Each row has a name. Each question is about the rows just above it.

Columns, left to right: G X U E R S
Z: |  98 | 125 | 111 |  80 | 111 | 122 |
F: | 143 | 157 |  91 |  78 | 138 |  92 |
W: | 143 | 157 |  91 |  97 | 100 |  85 |
H: | 143 | 157 |  91 |  97 | 107 | 102 |
D: | 108 |  98 |  88 |  97 |  97 |  87 |
A: | 187 | 184 | 100 |  74 |  87 |  87 |
Whose row is | 108 |  98 |  88 |  97 |  97 |  87 |?
D
Which column holds | 143 | 108 | 187 | top down?
G
Which column holds | 122 |  92 |  85 | 102 |  87 | top down?
S

Columns, left to right: lovev mudef valu fevad
Vam: |  98 |  95 | 102 |  42 |
doker: | 104 |  94 | 102 | 104 |
fafes: | 100 | 109 |  96 | 150 |
koviv: |  93 | 123 |  90 | 163 |
bomu: |  98 |  91 | 103 |  15 |
Which column holds |  98 | 104 | top down?
lovev
Which column holds this, read top down? | 100 |  93 |
lovev
Which column holds | 102 |  96 | top down?
valu

Columns, left to right: mokiv malu raken Zanu fumok zofu pavi tipu zal
Nam: |  57 |  58 |  90 |  93 | 192 | 153 |  46 | 101 | 186 |
kofop: |  89 |  89 | 122 |  72 | 135 |  65 | 103 |  82 |  22 |
rudat: | 112 |  80 | 142 |  32 | 137 |  40 | 132 |  88 |  24 |
Sab: | 138 | 105 | 156 |  72 | 120 |  54 |  78 |  52 |  29 |
Loza: |  95 |  99 | 127 |  75 | 129 |  76 | 116 |  87 |  33 |
Suf: | 145 | 108 | 150 |  64 | 121 |  49 |  89 |  47 |  25 |
mepo: |  68 |  57 |  98 |  86 | 178 | 158 |  58 |  99 | 158 |
sefaf: | 125 | 102 | 145 |  49 | 123 |  41 |  94 |  62 |   8 |
kirif: |  93 |  92 | 118 |  76 | 132 |  61 | 104 |  91 |  28 |
| 153 |  65 |  40 |  54 | is in which column, read top down?
zofu
| 101 |  82 |  88 | is in which column, read top down?
tipu
Which column holds | 58 | 94 | top down?
pavi
Which column holds | 122 | 142 | 156 | 127 | 150 |  98 | 145 | 118 | top down?
raken

Columns, left to right: Tozo zumo vema bokub Sor kulu Tute
loma: |  60 |  76 | 167 | 102 |  86 | 106 | 148 |
dezor: |  60 |  76 | 167 | 102 |  86 | 106 |  77 |
govan: |  60 |  76 | 167 |  92 |  86 | 106 | 148 |
Dos: | 126 | 132 |  90 | 142 | 133 | 110 |  89 |
Rulat: | 165 | 168 |  92 |  61 |  66 | 110 |  69 |
Which column holds this, read top down? | 167 |  90 |  92 |
vema
|  60 |  76 | 167 | 102 |  86 | 106 | 148 | is in which row?
loma
| 76 | 76 | 76 | is in which column, read top down?
zumo
Which column holds |  86 | 133 | top down?
Sor
Whose row is |  60 |  76 | 167 |  92 |  86 | 106 | 148 |?
govan
Which column holds |  60 |  60 | 126 | top down?
Tozo

Columns, left to right: dod vapu fafus Fakan Fiva fad Fopa gul pevu
sot: |  87 | 166 |  75 |  26 |  67 |  99 |  42 |  76 | 112 |
revu: | 129 |  66 |  83 |  88 |  68 |  81 |  99 |  56 | 101 |
vobek: | 129 |  66 |  83 |  88 | 116 | 112 |  83 | 137 |  47 |
zun: | 129 |  66 |  83 |  88 | 116 | 112 |  83 |  71 |  97 |
Kosab: | 147 |  75 | 140 |  37 |  98 | 133 |  63 | 143 | 110 |
Whose row is | 147 |  75 | 140 |  37 |  98 | 133 |  63 | 143 | 110 |?
Kosab
|  87 | 129 | 129 | 129 | is in which column, read top down?
dod
Which column holds | 88 | 37 | top down?
Fakan
Whose row is | 129 |  66 |  83 |  88 |  68 |  81 |  99 |  56 | 101 |?
revu
Which column holds | 129 | 129 | 147 | top down?
dod
Which column holds this, read top down? | 26 | 88 | 88 | 88 |
Fakan

Columns, left to right: bato ril negib Zeve Goza Veve lop berud Panum metot
natiz: |  79 |  79 |  70 |  96 | 112 |  67 |  67 |  39 |  95 |  32 |
panu: |  78 |  72 | 100 | 104 |  84 |  72 |  64 |  73 |  83 | 118 |
bes: |  44 |  92 |  74 |  87 |  94 | 137 |  40 | 129 | 128 |  73 |
Pariv: | 107 | 106 |  76 |  83 | 110 | 122 |  91 | 118 | 113 |  84 |
Sov: |  80 | 107 | 110 | 100 | 123 | 132 |  99 | 106 |  86 |  89 |
gulig: | 107 |  67 |  61 | 110 |  89 | 103 |  92 | 153 | 122 |  35 |
molud: |  41 |  98 | 100 | 129 | 105 |  39 |  91 |  99 | 115 |  90 |
lovum: |  43 | 134 |  85 | 119 | 161 |  34 |  91 |  99 | 143 | 115 |
Guga: | 128 | 117 | 112 | 108 | 115 |  93 | 110 | 110 |  92 | 116 |
|  73 |  84 |  89 |  35 |  90 | 115 | 116 | is in which column, read top down?
metot
| 122 | 132 | 103 |  39 |  34 | is in which column, read top down?
Veve

Columns, left to right: dip rizet Sud mivab
Nir: |  38 |  63 | 132 |  88 |
nove: | 124 |  56 |  85 | 123 |
Poto: |  63 | 104 | 147 |  62 |
zorot: | 191 | 147 | 106 |  83 |
pudi: | 191 | 122 | 106 |  83 |
Sek: | 138 | 104 | 147 |  62 |
vir: | 155 | 137 |  96 | 131 |
Which column holds this, read top down? |  62 | 131 |
mivab
Which column holds this, read top down? | 122 | 104 | 137 |
rizet
|  56 | 104 | 147 | is in which column, read top down?
rizet
| 62 | 83 | is in which column, read top down?
mivab
|  38 | 124 | is in which column, read top down?
dip
Which column holds this, read top down? | 124 |  63 | 191 |
dip

Columns, left to right: Mil timu Bif Ges zife
lun: | 120 | 110 | 119 | 109 |  84 |
rez: | 113 | 128 |  99 |  84 | 177 |
bof: | 108 | 109 |  69 |  94 |  74 |
kig: | 113 | 128 |  99 |  84 |  94 |
|  84 | 177 | is in which column, read top down?
zife
Which column holds this, read top down? | 113 | 108 |
Mil
Which column holds | 113 | 108 | 113 | top down?
Mil
| 69 | 99 | is in which column, read top down?
Bif
Which column holds this, read top down? | 110 | 128 | 109 |
timu
Which column holds | 108 | 113 | top down?
Mil

Columns, left to right: Zini vesu fevo pir naso riko gufa doro kamot tibo
sug: | 176 | 154 | 150 | 157 |  46 | 114 | 147 |  52 | 129 | 115 |
vab: |  67 |  85 | 167 | 168 | 114 | 104 |  93 |  36 |  48 | 121 |
noro: |  33 |  29 |  65 |  85 |  58 | 117 |  86 | 129 |  43 |  96 |
Betiz: |  25 |  81 |  50 |  84 | 102 | 173 | 134 | 121 | 144 | 133 |
motu: |  69 |  30 | 111 | 143 | 102 |  97 | 103 | 115 | 141 | 137 |
Which column holds this, read top down? | 154 |  85 |
vesu
Which column holds this, read top down? |  48 |  43 | 144 | 141 |
kamot
Which column holds this, read top down? |  50 | 111 |
fevo
| 85 | 84 | is in which column, read top down?
pir
Which column holds this, read top down? | 129 |  48 |  43 |
kamot

Columns, left to right: lor Gusof ripeg lov kalub zugan Pogod
kifem: |  86 |  56 |  41 | 114 |  75 |  62 | 136 |
mevu: | 136 | 112 | 101 | 114 | 127 |  95 |  73 |
giler: |  69 | 101 |  56 | 180 |  88 |  62 | 105 |
| 101 |  56 | is in which column, read top down?
ripeg
Which column holds this, read top down? | 136 |  73 |
Pogod
Which column holds | 114 | 180 | top down?
lov
Which column holds | 95 | 62 | top down?
zugan

Columns, left to right: Gir kagob fuvip bagu vufe Sop Puno
fela: | 171 |  37 |  22 |  31 | 172 | 130 |  62 |
val: |  38 |  72 |  61 | 137 | 161 |  71 |  18 |
laga: | 118 |  42 | 115 | 179 | 147 | 169 | 148 |
| 72 | 42 | is in which column, read top down?
kagob
Which column holds this, read top down? |  71 | 169 |
Sop
Which column holds this, read top down? | 62 | 18 |
Puno
| 172 | 161 | is in which column, read top down?
vufe

Columns, left to right: fizeg fum tagu numi mik fazo Zedof betam vuk fazu
tonet: |  90 | 111 |  93 |  68 | 152 |  66 |  85 | 114 |  73 |  82 |
zupon: | 71 | 55 | 59 | 68 | 45 | 72 | 23 | 72 | 96 | 54 |
lof: |  76 |  85 |  89 |  71 | 105 |  66 |  54 | 110 |  84 |  77 |
pov: |  76 |  85 |  89 |  71 | 105 |  66 |  54 | 110 |  87 |  90 |
Which column holds this, read top down? |  45 | 105 |
mik
Which column holds | 85 | 23 | 54 | top down?
Zedof
| 105 | 105 | is in which column, read top down?
mik
Which column holds |  72 | 110 | top down?
betam
| 71 | 71 | is in which column, read top down?
numi

Columns, left to right: leneb Tef vuda terin vugug
Balu: |  75 | 160 | 154 | 134 | 119 |
voro: | 119 |  58 |  59 |  80 |  92 |
Bar: |  95 |  58 |  59 | 154 |  65 |
kerim: | 109 |  58 |  59 | 161 |  68 |
kuv: |  65 | 145 |  44 | 147 | 104 |
Ziled: | 119 |  29 |  59 |  80 |  92 |
tiz: | 119 |  50 | 146 |  46 | 107 |
Zovun: | 112 |  58 |  67 | 154 |  68 |
batot: | 126 |  72 | 154 | 127 |  95 |
gak: | 119 |  36 |  59 |  80 |  89 |
tave: | 129 |  72 | 154 | 134 |  98 |
linib: | 119 |  58 |  59 | 161 |  71 |
Which column holds this, read top down? |  59 |  59 |  44 |  59 | 146 |  67 | 154 |  59 | 154 |  59 |
vuda
Which column holds this, read top down? | 134 |  80 | 154 | 161 | 147 |  80 |  46 |
terin
Which column holds this, read top down? |  58 |  58 |  58 | 145 |  29 |  50 |  58 |  72 |  36 |  72 |  58 |
Tef
|  67 | 154 | is in which column, read top down?
vuda
| 119 | 119 | 112 | 126 | 119 | is in which column, read top down?
leneb
| 50 | 58 | is in which column, read top down?
Tef
Which column holds | 50 | 58 | 72 | top down?
Tef

Columns, left to right: bafo kito mudi Danen fero Led
tud: | 172 | 130 |  68 | 101 |  35 | 119 |
zimak: | 156 | 132 | 141 |  61 |  88 | 154 |
ramip: | 112 | 138 |  59 |  54 |  55 |  85 |
| 119 | 154 | is in which column, read top down?
Led
| 130 | 132 | is in which column, read top down?
kito
Which column holds | 172 | 156 | top down?
bafo
Which column holds | 88 | 55 | top down?
fero
Which column holds | 154 |  85 | top down?
Led

Columns, left to right: bafe dela zop Riroz musop Vozon Mezep Nif bubat vozed
vizip: |  81 | 158 | 103 |  33 |  42 |  95 | 115 |  82 | 100 |  33 |
kebut: |  45 | 144 |  83 |  94 | 141 |  89 |  82 |  45 | 130 |  75 |
Zenos: |  44 | 129 |  83 | 116 | 161 |  88 |  74 |  45 | 134 |  97 |
peze: |  73 | 146 |  96 |  61 |  82 |  95 | 103 |  73 | 109 |  55 |
deza: | 129 | 107 | 117 |  56 |  25 | 105 | 124 | 130 |  77 |  73 |
manit: | 123 |  44 | 113 | 148 | 118 | 101 |  88 | 125 |  97 | 164 |
Kel: | 146 |  80 | 120 |  80 |  36 | 108 | 121 | 147 |  71 | 101 |
Nibe: |  33 | 143 |  84 | 103 | 152 |  85 |  72 |  36 | 139 |  84 |
tak: |  65 | 154 |  94 |  59 |  85 |  92 | 101 |  65 | 114 |  50 |
Kan: |  44 | 129 |  83 | 116 | 161 |  88 |  74 |  45 |  89 |  97 |
Lozu: |  57 | 172 |  96 |  40 |  69 |  89 | 103 |  57 | 116 |  32 |
Which column holds | 84 | 94 | 83 | top down?
zop
Which column holds this, read top down? | 118 |  36 |
musop
Which column holds | 134 | 109 | top down?
bubat
| 36 | 65 | is in which column, read top down?
Nif
Which column holds |  94 | 116 |  61 |  56 | 148 |  80 | 103 |  59 | 116 |  40 | top down?
Riroz
Which column holds | 116 |  61 |  56 | 148 | top down?
Riroz
| 101 | 108 | is in which column, read top down?
Vozon

Columns, left to right: Bon Bufeb Daru Zeku lum rufad Ninu
gogem: |  91 | 103 |  95 | 111 |  99 |  98 | 140 |
misit: | 105 | 108 |  95 |  89 | 101 | 106 |  15 |
Sule: | 109 |  89 | 112 |  93 | 101 |  98 | 118 |
Zab: |  89 | 113 |  86 | 108 |  99 | 102 |  81 |
bifa: | 100 | 103 |  98 |  96 | 100 | 102 |  71 |
zilug: |  96 | 102 |  97 | 107 | 100 |  99 | 120 |
|  89 |  93 | 108 |  96 | is in which column, read top down?
Zeku
Which column holds this, read top down? | 102 |  99 |
rufad
Which column holds | 118 |  81 |  71 | 120 | top down?
Ninu

Columns, left to right: refa fovug sozum lim Tinob viz fozum Tok Pifem pafa
dis: |  56 | 128 | 110 | 134 |  63 | 133 |  60 |  86 |  91 |  60 |
Pivuz: |  56 | 111 | 122 | 100 | 113 | 136 | 109 |  60 |  80 | 109 |
Sudo: |  56 | 117 | 129 |  80 | 138 |  47 | 112 | 116 | 113 | 112 |
vezuv: |  55 | 102 |  97 | 142 |  81 | 120 |  48 | 127 | 126 |  48 |
Lefad: |  56 | 110 | 123 | 100 | 110 | 135 | 119 |  62 |  68 | 119 |
Lige: |  56 | 106 | 124 | 104 |  59 | 109 | 156 |  41 | 126 | 156 |
zosu: |  55 | 122 | 112 | 113 | 141 |  79 |  81 | 144 |  69 |  81 |
Kuga: |  55 | 106 | 123 | 109 |  58 | 108 | 157 |  44 | 124 | 157 |
garip: |  56 | 103 |  62 | 100 | 102 | 160 |  69 | 126 |  33 |  69 |
nisi: |  56 | 113 | 120 |  99 | 126 | 131 |  79 |  62 | 123 |  79 |
Which column holds | 110 |  59 | 141 | top down?
Tinob
The row with |  56 | 117 | 129 |  80 | 138 |  47 | 112 | 116 | 113 | 112 | is
Sudo
Which column holds this, read top down? | 110 | 122 |
sozum
Which column holds this, read top down? | 113 | 126 |
Pifem
|  55 | 122 | 112 | 113 | 141 |  79 |  81 | 144 |  69 |  81 | is in which row?
zosu
Which column holds |  91 |  80 | 113 | 126 |  68 | 126 |  69 | 124 | top down?
Pifem
Which column holds this, read top down? | 122 | 129 |  97 | 123 |
sozum

Columns, left to right: medid ravik foles Reruv
mome: | 141 |  96 |  80 | 113 |
gibo: |  69 | 168 | 123 | 133 |
Muted: |  64 | 108 |  73 | 106 |
Zub: | 105 | 120 |  72 | 137 |
fur: |  64 | 105 |  73 | 106 |
pezu: | 133 | 142 |  78 |  63 |
Puzi: |  88 |  83 | 115 | 132 |
| 168 | 108 | 120 | 105 | 142 |  83 | is in which column, read top down?
ravik
Which column holds this, read top down? | 120 | 105 |
ravik
Which column holds this, read top down? |  80 | 123 |  73 |  72 |  73 |
foles
| 108 | 120 | 105 | 142 | is in which column, read top down?
ravik
|  80 | 123 |  73 |  72 |  73 |  78 | is in which column, read top down?
foles
Which column holds |  64 | 133 | top down?
medid

Columns, left to right: rut ris zapam namo mib
keru: |  88 |  35 |  22 | 137 | 120 |
dol: | 163 |  59 | 167 |  45 |  49 |
terug: |  94 |  53 |  34 | 141 |  22 |
kozuk: | 157 | 172 | 156 | 110 | 142 |
muzu: |  24 | 143 | 128 |  32 | 159 |
simu: |  34 |  67 | 141 | 140 |  73 |
Ziro: |  87 |  68 |  80 | 117 | 116 |
zunaz: |  92 | 166 |  82 | 169 |  40 |
kotag: | 175 | 137 |  99 | 155 | 160 |
tor: | 100 |  72 |  37 |  24 | 121 |
kora: | 154 | 165 |  25 | 101 |  37 |
Which column holds this, read top down? |  34 |  87 |  92 | 175 |
rut
Which column holds this, read top down? | 100 | 154 |
rut
| 142 | 159 | is in which column, read top down?
mib
Which column holds this, read top down? | 137 |  72 | 165 |
ris
| 166 | 137 |  72 | 165 | is in which column, read top down?
ris
Which column holds | 169 | 155 | top down?
namo

Columns, left to right: til beduf boke mav ginim gurup lomap ruza
vife: | 100 | 103 |  82 |  95 |  98 |  92 | 131 | 112 |
bomi: |  96 |  96 | 104 |  95 | 106 |  72 |  79 |  94 |
fak: | 113 | 117 |  86 | 124 | 114 | 128 |  98 |  94 |
naru: | 104 | 102 |  98 |  72 | 104 | 118 | 114 | 105 |
gedes: | 101 | 101 |  82 |  94 |  74 |  89 | 130 | 107 |
Lovir: |  86 |  73 | 132 |  74 | 104 |  83 |  86 |  95 |
bugez: |  93 | 110 | 108 | 108 | 125 |  66 | 111 |  84 |
gepi: |  92 |  88 | 126 | 114 | 104 | 106 |  85 | 101 |
zezam: |  86 |  73 | 132 |  74 | 169 |  68 | 104 | 102 |
|  94 | 105 | 107 |  95 |  84 | 101 | 102 | is in which column, read top down?
ruza
Which column holds |  74 | 108 | top down?
mav
| 108 | 114 | is in which column, read top down?
mav
|  94 |  94 | 105 | 107 |  95 |  84 | is in which column, read top down?
ruza
Which column holds this, read top down? |  94 |  74 | 108 |
mav
Which column holds |  92 |  72 | 128 | 118 |  89 |  83 | top down?
gurup
|  86 | 111 | is in which column, read top down?
lomap

Columns, left to right: Siv fiso vamin Tinir doz
golod: | 106 | 116 |  91 | 192 |  49 |
Buvi: |  92 | 107 |  98 |  70 | 109 |
bov: |  92 | 107 | 107 | 136 |  96 |
Which column holds |  70 | 136 | top down?
Tinir
Which column holds | 91 | 98 | top down?
vamin
Which column holds |  49 | 109 | top down?
doz

Columns, left to right: teler puf Povo Tov
temo: |  31 | 113 |  99 | 113 |
Lemuz: | 173 | 181 | 150 | 181 |
zutat: | 127 | 190 | 157 | 190 |
Whose row is | 127 | 190 | 157 | 190 |?
zutat
Whose row is | 173 | 181 | 150 | 181 |?
Lemuz
Which column holds this, read top down? | 150 | 157 |
Povo
|  31 | 173 | is in which column, read top down?
teler

Columns, left to right: Vap bufi bipub gub gelik Tezad duk pav vini
geko: | 112 |  38 |  96 |  74 |  28 |  84 |  98 | 108 | 126 |
fose: | 107 | 132 |  75 | 137 | 109 | 141 |  97 | 132 |  55 |
Pelar: |  69 | 130 |  36 |  88 |  53 | 144 | 107 |  78 | 115 |
raf: | 111 |  85 | 119 | 108 | 126 | 119 |  89 |  86 | 107 |
Kebon: | 109 | 125 | 103 | 115 |  22 |  89 |  98 |  68 | 117 |
Todu: | 122 | 120 |  95 |  97 | 130 | 115 | 142 |  74 |  82 |
vozo: | 133 | 106 | 115 | 118 |  95 |  97 | 102 | 109 |  89 |
vanu: | 156 | 140 |  39 | 111 | 121 | 133 | 135 |  81 |  60 |
mida: | 137 | 132 |  80 | 114 |  97 | 105 | 108 |  85 |  76 |
Which column holds this, read top down? |  36 | 119 | 103 |  95 | 115 |  39 |
bipub
Which column holds |  28 | 109 |  53 | 126 |  22 | 130 |  95 | 121 | top down?
gelik
Which column holds this, read top down? |  98 | 142 | 102 | 135 | 108 |
duk
Which column holds this, read top down? | 82 | 89 | 60 | 76 |
vini

Columns, left to right: Penad Meka mame toso tib
Zem: | 134 | 157 | 116 | 121 | 140 |
rar: | 104 | 131 | 159 | 126 | 133 |
vik: | 134 | 157 | 116 |  26 |  58 |
| 104 | 134 | is in which column, read top down?
Penad
Which column holds this, read top down? | 131 | 157 |
Meka
Which column holds | 126 |  26 | top down?
toso
Which column holds this, read top down? | 159 | 116 |
mame

Columns, left to right: Kava fumi mopa zubap koves fif zovuz
domib: |  69 |  50 |  74 | 186 |  71 |  90 | 109 |
lok: |  96 | 176 |  23 | 104 |  23 |  66 | 139 |
suga: |  49 |  78 | 173 | 109 | 138 | 104 |  20 |
Vosam: |  96 | 176 |  23 | 104 |  23 | 114 | 139 |
lif: |  76 | 108 |  92 | 112 |  78 |  93 | 109 |
sube: |  69 |  50 |  74 | 186 | 162 |  74 |  74 |
rufa: |  37 |  48 |  30 | 128 |  19 |  70 | 187 |
sopap: |  97 |  76 |  81 |  99 | 145 |  88 |  85 |
gez: | 118 | 106 | 152 |  74 | 125 | 119 |  56 |
Which column holds |  74 |  23 | 173 | top down?
mopa
Which column holds |  96 |  76 |  69 |  37 |  97 | 118 | top down?
Kava

